Which row each row swaps with, under one turn or mirror:
zofi: [-20.8  -4.9  10.5   1.7  -3.3  -5.3   9.3 -19.5  -9.2  -1.5 -11.1  29.8
 -13.3   6.1   8.6 -14.2]
Lete: [ -5.6 -10.5  18.2  -7.2   2.3   0.1  29.4  -9.8  -6.6  -4.9  -1.6   9.2
 -13.2  19.3   2.7  -5.0]
guf: [ -5.8  -1.6  25.9  26.2   7.5 -15.2  23.6  -2.3  -8.9  -3.7   5.2  24.4
  -2.3  14.4  -0.7 -25.9]
Zos: [ -1.5  -2.3  28.6  25.9   9.6 -15.0  21.8  -0.6 -12.6  -1.6   0.6  16.2
  -4.0  10.7  -7.3 -13.4]
lakog: [-12.1 -17.1  14.5   2.9   5.4 -15.7  18.5 -12.4  -3.0 -10.6   1.2  15.3
  -7.0  -6.7 -11.8 -17.5]
tupel: [ -6.4  -0.8   9.6  13.9   7.8 -14.5  19.4 -11.0  -1.7 -12.2  -4.6  20.8
 -18.6  15.4  -6.7 -33.2]
meduz: [-16.3  -4.8  20.1  -0.5 -12.8  -3.5  26.2   3.9 -13.0  -4.9  11.2  17.7
 -22.2   9.7   1.1   3.0]
Les: [-17.8  -4.9  21.7  12.3   4.2 -22.8  18.8   8.7  -7.2 -13.4   3.9  11.4
 -17.4   7.9 -13.3 -19.3]
zuva: [ -8.2  -3.5  17.2   8.9  18.1 -16.3  20.4   0.1  -8.0  -9.8   5.6  11.5
 -11.9 -11.5   5.2  -6.3]
fivap: [ -3.7   6.3  15.8   5.4  -6.5  -2.5  26.9   1.4   0.8   3.2   6.4   4.4
 -11.3   0.4  -4.8   4.5]
vunen: [-12.2   3.1  18.9 -10.8  -2.8  -9.8  23.4 -15.6  -5.8  -8.0  10.3  25.1
 -16.7   6.6  -9.8 -13.6]
Des: [-12.9  -1.7  12.4   6.7  -2.4  -9.0  21.8 -10.5  -7.6  -4.5  14.5  37.8
  -7.1  -3.8  16.1 -14.3]
Rinif: [ -3.8   1.6  17.7  14.7   1.8  -8.3  21.9  -0.3  -1.1   1.1   3.3  39.9
  -6.3  16.6  11.2 -19.0]
rudev: [ -7.7   1.5  20.8 -11.3  -7.8  -2.5  24.6  -6.6   0.3  -3.6  -3.6   9.9
 -10.4   3.8  -8.6  -5.9]
gavi: [-13.9  -5.7  13.0  19.5 -25.7 -10.4  22.1  -8.8  -5.0   2.2  -5.9  18.8
 -11.0  -8.8   2.0 -10.4]
Ruz: [ -2.7  -2.0  16.9  19.7 -15.5 -11.6  27.9  -2.6  -3.1  -5.4 -19.4  19.4
 -17.2   2.9   7.7 -23.2]
Nof: [-23.4 -12.1   2.7   8.1  -0.7 -16.5  13.5 -18.5 -17.7 -10.2  -1.5  24.3
 -17.0   9.0   8.5 -15.6]
Nim: [-12.8  -0.7  20.3  14.6   6.1  -5.3  26.5   4.7   0.7  -7.8  12.4  17.9
  -8.9  24.7  17.3  -9.6]
fedu: [-11.0   6.9  20.0  18.5   4.0 -20.6  20.4  -8.6  -1.5  -5.4  -2.7   3.0
 -18.9  -9.1  17.6 -11.5]
Bim: [-13.8 -22.2  10.4  14.5  -7.7 -14.3  17.4  -0.6 -20.2  -9.3  -1.0  13.4
 -16.0   5.4  -4.8  -3.1]
Nagi: [-13.4   1.9  19.2   8.0   0.0 -19.6  21.7 -19.5  -3.6  -9.9 -13.5   9.6
 -24.7  13.1   2.5 -26.8]
bazi: [ -8.1  -5.0  17.7  20.2 -24.3 -12.5  19.3  -6.9 -10.5 -16.1  14.2  23.0
 -12.5   8.6  -0.5 -18.6]
gobog: [-14.4   0.8   7.4  13.7   7.6 -13.7  25.2 -17.6   1.8  -1.4  23.1  16.2
 -11.0  17.2  10.0 -12.1]
Viti: [-14.0  12.2  16.3  17.7 -27.8 -14.1  22.5  -5.3  -4.1  -4.9  -1.3  20.9
  -9.5  -1.6   2.6  -8.1]
vipib: [-15.5  -1.7   7.1  19.0   1.4 -11.7  10.5 -10.7  -3.1   8.2  14.0  23.3
  -2.7  -1.1  11.1 -22.4]
lod: [  0.3   7.6  12.0  19.7   5.0 -19.3  24.9 -12.7   0.4 -11.7  -2.4   1.5
 -18.9  -2.8  -2.5 -18.7]
sur: [-16.7  -4.6  13.1  11.6   7.7 -20.4  23.8 -10.6  -0.8  -8.0   7.3  16.4
 -13.8 -17.1  13.1 -12.4]
neku: [ -9.4   7.1  13.1   2.4 -11.0  -7.6  29.4   0.1  -7.6  -4.5 -19.2  12.2
 -11.4  15.2  13.0 -16.2]
fub: [-15.9  -0.6  19.4  16.7  -1.2 -13.6  26.0  -8.1   9.4  -7.2 -15.1   2.1
 -12.9   5.1   1.1 -23.6]
lig: [ -8.6  -6.0   9.8  16.7  -3.9 -13.4  18.5  -1.3  -6.3  -5.3  10.5  17.0
 -10.6  34.6   5.9 -12.2]
nir: [ -4.4  -3.4  20.0  11.8 -11.0 -13.1  20.8  -2.2  -7.3  -8.4  -7.4  19.2
 -20.5  30.8   8.3  -3.4]
petik: [ -4.3  12.0  10.8  -4.0  -1.5  -6.9  29.2   3.8  -9.8  -8.4 -12.6  11.0
 -10.9  10.7   8.3 -14.1]
gezuv: [-12.8   0.4  10.2  13.1 -15.0  -4.9  27.6  -4.5   4.2   8.2  13.5  12.1
  -9.2   1.5   5.0   3.7]
Sud: [-10.5  -4.8   7.5  16.8   5.8  -3.8  19.3 -18.3 -13.0  -4.8   3.8  31.4
  -2.5  -2.2  15.6 -14.1]
zusuz: [ -5.3   8.5  10.9  12.9   6.2 -11.7  17.9  -0.5  -3.3   1.4   5.7  15.8
 -13.8  19.8  12.5   7.4]
Lati: [-21.5  -0.4  10.4  18.0 -10.1 -25.8  23.3 -13.1   0.6  -5.1  -5.8  -0.2
 -21.9   5.3   9.7  -7.2]
Laz: [-4.5  8.3  7.1 16.1 -0.1 -5.5 20.3 -3.2  6.0  6.6 15.9  8.2 -3.7  9.3
 10.5 -5.4]
Sim: [-11.6 -15.6  20.2  14.3   9.8 -11.1  18.5   8.2 -18.1 -13.0   9.6  16.1
 -13.3   0.4  -2.4 -10.0]
sar: [ -9.7   3.1  20.2  11.8 -24.5 -14.7  21.3 -11.8  -5.6  -1.0   1.3   9.3
 -14.7  -2.8  22.0 -10.3]
fug: [-13.3  -0.8  16.5  10.4 -24.9 -15.4  22.2 -19.8  -7.3  -7.5  11.3  19.9
 -14.2  16.2  -6.7 -12.2]

Viti is swapped with Sud
zuva is swapped with fivap
Lete is swapped with Les
Zos is swapped with petik
Nagi is swapped with lig
sur is swapped with gezuv
meduz is swapped with lakog
fedu is swapped with Laz

